In the rows, 128 means zero.
Each named turn below is shown by a few rows before and after it. Which turns, in which order, take the first row of each later pair to the second? The first pair is answered.
turn Z_538:
[102 134 119 140 160  96 151 124] => [126 130 134 102 154  86 145 118]
[ 92 133 114 133 113 126 136 104] => [112 130 130  95 111 118 130  99]
[104  99 124 203 100 108 106 112] => [174  98 168  90 100 104  94 104]
[101 135  96 135 176 111 148 103] => [119 123 112 111 166  88 138  89]
turn Z_663:
[123 145 113  76 172 154 160 113] => [ 97 148  93 125 176 166 162 129]
[168 128 163 136 112 151  87 151] => [174 132 165 100 122 144  97 143]
[102 134 121 128 155 138 162 125] => [100 128 119 157 140 141 151 128]
[186 152 134  71 127 157 140 143] => [164 165 115  81 148 170 161 150]
turn Z_591:
[143 103 141  94 118  76 130  94] => [ 91 114 103 186 128 106 145 117]
[172  75 170 124  79  49  90  79] => [102  86 119 233  91  77 110  97]
[104 137 110 171 118 147 119 117] => [153 136 139 121 108 163  96 128]
[157 146 149 113 123 161 122 138] => [137 131 146 101 125  98 149 100]
turn Z_714:
[136 143 144  85 130 127 133  97] => [125 128 144 119 110  98 121  86]
[151 156 114  81 154 174 126 144] => [166 114 147 131  87 115  74 120]
[146 123 125 109 131 122 138 119] => [140 115 123 128 123 109 132 115]
[157 115 158 107  90 127  84 130] => [ 84 117 110 178 104 110 121 117]

Between the rows of a pair lie two turns.
[151  86 152 171  82 106 141 100] => [171 127 145  85 139 176 173 128] => Z_714 then Z_714
[105 118 111 154 111  82 122 109] => [ 94 147  88 148 151 136 146 137] => Z_714 then Z_663
[106 125 109 153 137  76 165  97] => [137 143 115 191 131 164 121 158] => Z_663 then Z_591
[117 165 102 118 178 172 135 157] => [174 140 149  73 138 145  95 141] => Z_714 then Z_663
[121 111 132 102 152  72 149  95] => [157 145 135 101 172 172 132 153] => Z_591 then Z_714
[141 134 161  79 113  89 119 117] => [ 79 155 106 139 146 109 161 128] => Z_663 then Z_591
[164 134 152 118 126 123 126 124] => [127 142 125 123 149 111 162 115] => Z_591 then Z_714
[123 120 156  99 141  88 161 134] => [129 135 147  96 159 129 163 157] => Z_714 then Z_538
[119 140 135 135 130 158 122 146] => [113 130 136 154 114 145 114 140] => Z_714 then Z_714
[ 97 113 112 174 108 116 130 115] => [142 144 127  99 140 177 130 145] => Z_538 then Z_538
[120 138  92 127 156 157 108 106] => [128 122 107 146 124 131  82  98] => Z_714 then Z_714
[181 151 154  56 118 163 116 146] => [116 135 125  63 127  73 170  90] => Z_591 then Z_714
[164 115 173 111 122 123 106 147] => [ 99 127 127 119 162  95 166 122] => Z_591 then Z_714
[103 127 106 118 173 168 135 129] => [115 128 111 113 174 173 131 132] => Z_591 then Z_663
[117 133 132  82 128 115 137  76] => [150 131 152  89 105 137 102  92] => Z_538 then Z_714
[149 132 156 138 113 139  81 110] => [134 153 134 140 142 178 104 130] => Z_663 then Z_538
[144 140 128 102 142 165 124 148] => [110 138 113  97 152 123 157 121] => Z_591 then Z_663
[136 130 129 172  98 127 116 144] => [145 118 141 146  94  98 119 126] => Z_663 then Z_591
[156 108 163 157  87 137  95 127] => [165 132 154 130 115 180 107 150] => Z_714 then Z_591
[108 128 114 135 145 130 145 128] => [136 107 138 132 114 114 113 118] => Z_714 then Z_714
[106 166 101 113 162 142 170 130] => [169 159 142  92 134 170 119 151] => Z_663 then Z_714
[123 113 132 151 117 116 125 123] => [133 111 143 121 121 109 130 114] => Z_663 then Z_663
[125  83 136 125 104 113 133 117] => [111 107 113 128 136 162 154 143] => Z_591 then Z_714
[125 106 144 182  85  85  87 123] => [177 120 168 122  95 133  71 146] => Z_591 then Z_538
[158 139 154 105 133 185 111 136] => [143 105 163 150  89 117  93 104] => Z_714 then Z_591
[158 134 147 104 128 161 104 145] => [161 116 154 117 110 134  91 133] => Z_714 then Z_538
[118 142 139 117 143 123 146 141] => [117 134 142 121 135 101 141 132] => Z_538 then Z_538
[156 115 143 128 110 131 108 137] => [127 135 112 129 147 152 146 146] => Z_714 then Z_714
[ 91 114 110 189 125 131 125 130] => [147 105 148 155  98 139  85 137] => Z_663 then Z_591
[127 153 125  95 154 159 150 140] => [151 129 155  78 119 123 123 121] => Z_714 then Z_663
[155 120 159 104 104 127 104 113] => [120 111 144 136 103  91 120  91] => Z_663 then Z_714
[144 126 122  72 145 105 155 102] => [104 136  94 117 159 114 173 110] => Z_663 then Z_538
[115 151 122 155 138 187 126 160] => [162 138 158 117 114 175  95 155] => Z_714 then Z_663
[102 126 114 158 114 124 121 128] => [142 124 139 105 105 125 105 125] => Z_663 then Z_538
[117 132 111  82 117  83 141 114] => [116 124 113 108 102  71 128 110] => Z_591 then Z_538
[119 132 149 177 125 171 146 146] => [157 132 173  95 131 160 150 133] => Z_591 then Z_663
[136 124 145 144  96 178  94 147] => [142 101 162 120  77 125  93 114] => Z_538 then Z_591
[133 120 143  95 116  93 132 107] => [124 127 138  96 124  91 142 106] => Z_663 then Z_714
[153 112 126 136 110 133  88 121] => [163 123 127 112 125 149  98 131] => Z_538 then Z_663
[105 116 125  95 142  86 198 113] => [173 132 154  89 130 174 142 170] => Z_591 then Z_714
[135 121 108 114 152 151 139 113] => [127 101 114 147 125 121 123 101] => Z_714 then Z_714
[109 132 119 137 151 125 158 119] => [145 133 138 140 137 162 124 146] => Z_663 then Z_591
[115 115 127 153  94  89 137 107] => [167 124 152 121  89 134 106 138] => Z_591 then Z_591
[ 82 147 103 130 168 139 175 139] => [123 129 140  60 149  98 164 115] => Z_538 then Z_538
[120 104 135 141  94  78 132  94] => [170 120 151 139  95 155  94 141] => Z_591 then Z_591
[136  96 149 131  97  91 105 123] => [125 134 120 145 137 176 123 166] => Z_714 then Z_591
[127 121 114 150 113 110 137 133] => [139 118 124 130 108 103 131 127] => Z_663 then Z_663
[146 116 149 123 116 120 107 130] => [121 137 120 116 151 144 143 141] => Z_714 then Z_714
[159 136 174  86  93 123 113 131] => [124 163 136  70 140 142 164 135] => Z_663 then Z_663
[120 162 111 144 156 172 136 161] => [169 147 153 101 126 158 101 153] => Z_714 then Z_663
[143 138 132 121 119 167 112 139] => [108 134 110 157 126 157 127 130] => Z_714 then Z_714
[ 95 133 106 182 135 132 135 138] => [167 119 158 131 104 137  89 141] => Z_714 then Z_714
[114 110 132 172 130 138  82 136] => [ 91 112 117 173 142 121 104 124] => Z_591 then Z_714
[128 134 130 100 140 134 133 123] => [139 134 136 103 130 142 117 132] => Z_538 then Z_714
[138 150 147  98 131 130 115 119] => [123 136 144 120 119 101 115 104] => Z_714 then Z_663
[102  89 122 181 120 110  87 123] => [137 131 126  81 172 175 113 148] => Z_714 then Z_591
[151 126 134  99 136 137 114 124] => [118 126 113 107 153 118 142 111] => Z_663 then Z_591
[ 82 117 103 153 140  89 170  91] => [106 129 113  87 164 103 181  95] => Z_538 then Z_663
[135 158 111  58 157 140 143 151] => [155 151 128  69 140 159 119 168] => Z_538 then Z_714
[137 147 113 117 149 161 134 144] => [136 115 134 125 111  91 121 105] => Z_714 then Z_591
[107 132  93 165 131 151 129 122] => [143 122 123  88 124 104 127  92] => Z_591 then Z_591
[146 142 133 137 131 172 102 151] => [148 121 149  88 121  98 121 105] => Z_663 then Z_591
[ 88 125 132 124 126  90 161 112] => [110 145 134  85 143 130 165 130] => Z_663 then Z_714
[156 100 104  74 101  94 167  85] => [196  93 130  93  74 126 118 112] => Z_538 then Z_714
[151 136 153  77 119  84 138 103] => [175 135 164 112  95 123  96 135] => Z_538 then Z_714
[115 147 112  99 128 120 137 118] => [105 147 104 143 119 136 127 131] => Z_591 then Z_663
[100 114 114 156 136 153 126 130] => [136  96 145 126 110 123 102 116] => Z_663 then Z_538
[134 123  98 159 137 184 108 145] => [167 112 123 133 118 172  86 141] => Z_714 then Z_663
[100 108 117 149 125 127 127 134] => [129 116 129  99 135 150 127 146] => Z_538 then Z_538
[172 125 138  44 149 134 155 113] => [108 143  86 127 178 171 189 136] => Z_663 then Z_663
[108 120 114 161 151 105 149 109] => [127 141 113 129 172 151 155 132] => Z_714 then Z_663
[141 121 157 114 122 125 140 115] => [126 129 142 153 131 154 141 133] => Z_591 then Z_591
[ 89 125  97 208 119 112 131 122] => [ 79 129  93 189 131  95 152 111] => Z_714 then Z_538
[104 124 103 200 146 117 114 117] => [ 99 121 103 149 159  81 146  88] => Z_538 then Z_714
[150 113 143 104 108  98 152 101] => [119 131 112 175 124 154 151 136] => Z_714 then Z_591
[139 134 140 125  92 122 121 118] => [127 133 136 128  96 111 130 112] => Z_591 then Z_663
[108 136 119 113 147 124 147 126] => [109 122 129 122 128  98 138 114] => Z_663 then Z_538
[136 129 152 130  93 161  94 139] => [137 115 160 103  87 123 103 114] => Z_538 then Z_591
[173 109 132  90 145 141 124 129] => [124  91 113 168 125 100 123 113] => Z_538 then Z_538
[108 114 119 156 134 119 136 123] => [128 129 123 105 151 136 149 128] => Z_714 then Z_591
[126 129 125 111 126 102 148  87] => [130 122 128 131 111  97 130  88] => Z_591 then Z_538
[133 158 121  67 156 148 143 137] => [ 82 149  91 131 157 129 162 127] => Z_591 then Z_663
[147 138 147 127 122 191 109 172] => [104 148 119 155 143 185 140 167] => Z_538 then Z_714
[129 135 125 137 128 161 136 146] => [118 121 121 121 126 110 154 114] => Z_591 then Z_591
[144 117 146  97 115 100 128 108] => [129 146 122 123 142 167 142 147] => Z_538 then Z_663
[136 146 129 156 130 160 102 146] => [108 126 124 136 126  83 132 100] => Z_591 then Z_591
[134 134 129 165 125 193 113 172] => [125 117 130 193 107 166 107 164] => Z_663 then Z_714
[128 119 128 107 122  94 122 101] => [147 117 140 118 108 112  96 114] => Z_538 then Z_714
[122 122 133 190 108 135  92 137] => [163 112 164 110 105 109  87 118] => Z_663 then Z_663
[ 90 154  92 147 166 174 154 147] => [163 101 163 136  83 117  74 119] => Z_591 then Z_714
[160 133 150 116 122 134 106 143] => [154 124 153 115 118 112 108 129] => Z_714 then Z_538
[ 94 124 117 124 142  95 154 113] => [151 137 145  92 137 154 119 147] => Z_591 then Z_591
[147 114 151 119  96 117 106 115] => [135 130 134  81 132 121 142 111] => Z_663 then Z_663
[134 102 146 168 111 128  86 121] => [153 128 145 109 148 178 105 146] => Z_714 then Z_591
[156 126 134 135 112 171 104 153] => [139 118 130  74 133 111 148 109] => Z_591 then Z_663
[149 133  97 115 163 141 133 111] => [138 114 100 154 136 108 115 100] => Z_714 then Z_714
[125 151 133 114 159 114 165 135] => [109 144 129 162 147 105 158 138] => Z_538 then Z_663
[105 153 101 139 134 124 148 125] => [151 144 137 134 100 136 102 139] => Z_591 then Z_714
[138 136 140 136 111 131 114 130] => [133 146 131 133 123 145 123 138] => Z_663 then Z_538
[111 133 123 168  99 121 114 133] => [ 95 147 104 151 126 131 142 136] => Z_663 then Z_714
[165 107 170  88 117  80  95 104] => [ 91 131 107 211 143 137 119 141] => Z_538 then Z_538
[138 132 131 117 140 148 121 140] => [111 127 117 133 141 121 140 121] => Z_591 then Z_591
[ 86 118 100 157 136 148 163 139] => [155 111 143 123 105 174 107 157] => Z_663 then Z_591
[118  99 117 104 117  87 129  83] => [111 125 102  77 153 124 155 102] => Z_714 then Z_538
[ 80 124 151 115 118  79 142 131] => [ 97 118 166 132  99  82 116 134] => Z_591 then Z_538
[172 106 176  89  95 117  78 134] => [155 107 169  61 110  89 104 110] => Z_714 then Z_538
[152 128 135 104 137 133 131 125] => [156 131 137 111 132 139 124 128] => Z_714 then Z_538
[142 135 141 103 144 144 113 128] => [120 131 130 155 134 146 104 133] => Z_538 then Z_663
[156 131 151  67 138 136 128 130] => [155 139 144  77 147 162 131 144] => Z_538 then Z_591
[146 113 179 171  80 130  77 121] => [164 128 183  63 120 117 120 101] => Z_663 then Z_663
[112 115 139 149 140 144 142 163] => [113 104 146 111 139 103 151 133] => Z_591 then Z_591
[164 145 123  75 136 141 126 134] => [101 139  90 127 147 102 162 107] => Z_591 then Z_663
[125 112 132 137 108 105 113 111] => [134 116 140 142 104 116 105 115] => Z_591 then Z_663
[ 73 103 122 199 117  90 141  97] => [ 58 120 104 163 152  98 177  96] => Z_714 then Z_538
[110 149  88 108 166 163 155 122] => [122 103 115 169  96  99 101  96] => Z_714 then Z_714
[146 129 146  81 131 129 126 140] => [116 131 127  90 148 115 155 125] => Z_591 then Z_538
[132 130 139  93 127 122 122 139] => [109 125 128 149 116 119 113 140] => Z_714 then Z_591
[143 114 120 111 125  87 115 126] => [136 137 105 102 157 128 135 145] => Z_663 then Z_538
[ 80 134 122 133 162 135 140  94] => [114 114 153 111 135 103 113  74] => Z_663 then Z_538
[151 145 141  96 114 164 102 173] => [155 123 156 115  84 126  83 156] => Z_714 then Z_538
[171 129 133 145 126 158  85 159] => [107 112 106 151 141  70 136 101] => Z_591 then Z_714
[103 153 108 126 161 181 146 147] => [121 110 142  96 113  77 127  86] => Z_714 then Z_591
[136 146 132  36 163 127 166 109] => [ 76 150  87 197 152 167 149 144] => Z_538 then Z_663
[145 154 133 114 142 199 112 177] => [103 164 104 113 170 179 156 161] => Z_591 then Z_538
[147 125 152  85 116 116 121 109] => [132 115 145 110 109  96 125  99] => Z_663 then Z_714
[122 117 125 155 117 113 127 125] => [111 127 112 136 142 127 151 128] => Z_663 then Z_714
[126 143 111 113 165 144 140 135] => [129 117 127 107 140  91 130 105] => Z_538 then Z_538
[137 124 124 136 119 172 114 139] => [151 112 141 109 105 132 110 115] => Z_714 then Z_591
[133 145 124  86 159 143 126 129] => [110 119 125 133 129  86 120  99] => Z_538 then Z_538
[122 132 133 138 120 139 119 139] => [110 135 125 135 130 131 133 136] => Z_538 then Z_714
[170 104 137 154 137 212 132 154] => [131  94 117 202 131 189 138 143] => Z_714 then Z_714
[115 119 140 175 117 108  90  87] => [ 92 144 113 181 155 153 119 110] => Z_714 then Z_663
[144 112 150 145  80 117  87 123] => [125 110 141 110 101  78 126  93] => Z_714 then Z_538
[125 164 113 129 126 168 157 146] => [153 151 136 131  99 167 121 150] => Z_663 then Z_714
[156 145 130  98 139 173 113 160] => [145 105 145 145  92  93  92 119] => Z_714 then Z_591
[131 130 137 162 112 126 135 134] => [119 135 125 153 128 132 156 134] => Z_663 then Z_714
[123 129 119 115 150 139 137 132] => [139 125 133 101 138 131 124 126] => Z_714 then Z_663
[139 131 149 116 100 137 131 129] => [116 141 129 134 117 155 144 139] => Z_663 then Z_538
[ 91 141 102 108 161 113 169 118] => [168 132 157 100 118 154  90 150] => Z_591 then Z_714
[ 74 158 116 157 145 132 171 140] => [ 95 151 135  93 148 101 178 115] => Z_538 then Z_714
[112  98 115  73 126  90 173  87] => [167  90 154  67  94 115 118 105] => Z_538 then Z_714
[102 116 122 168 119 121 131 122] => [143 137 134 104 141 164 133 144] => Z_538 then Z_538
[112 119 123 140 116 102 140  97] => [162 129 145 120 112 154 110 130] => Z_591 then Z_591
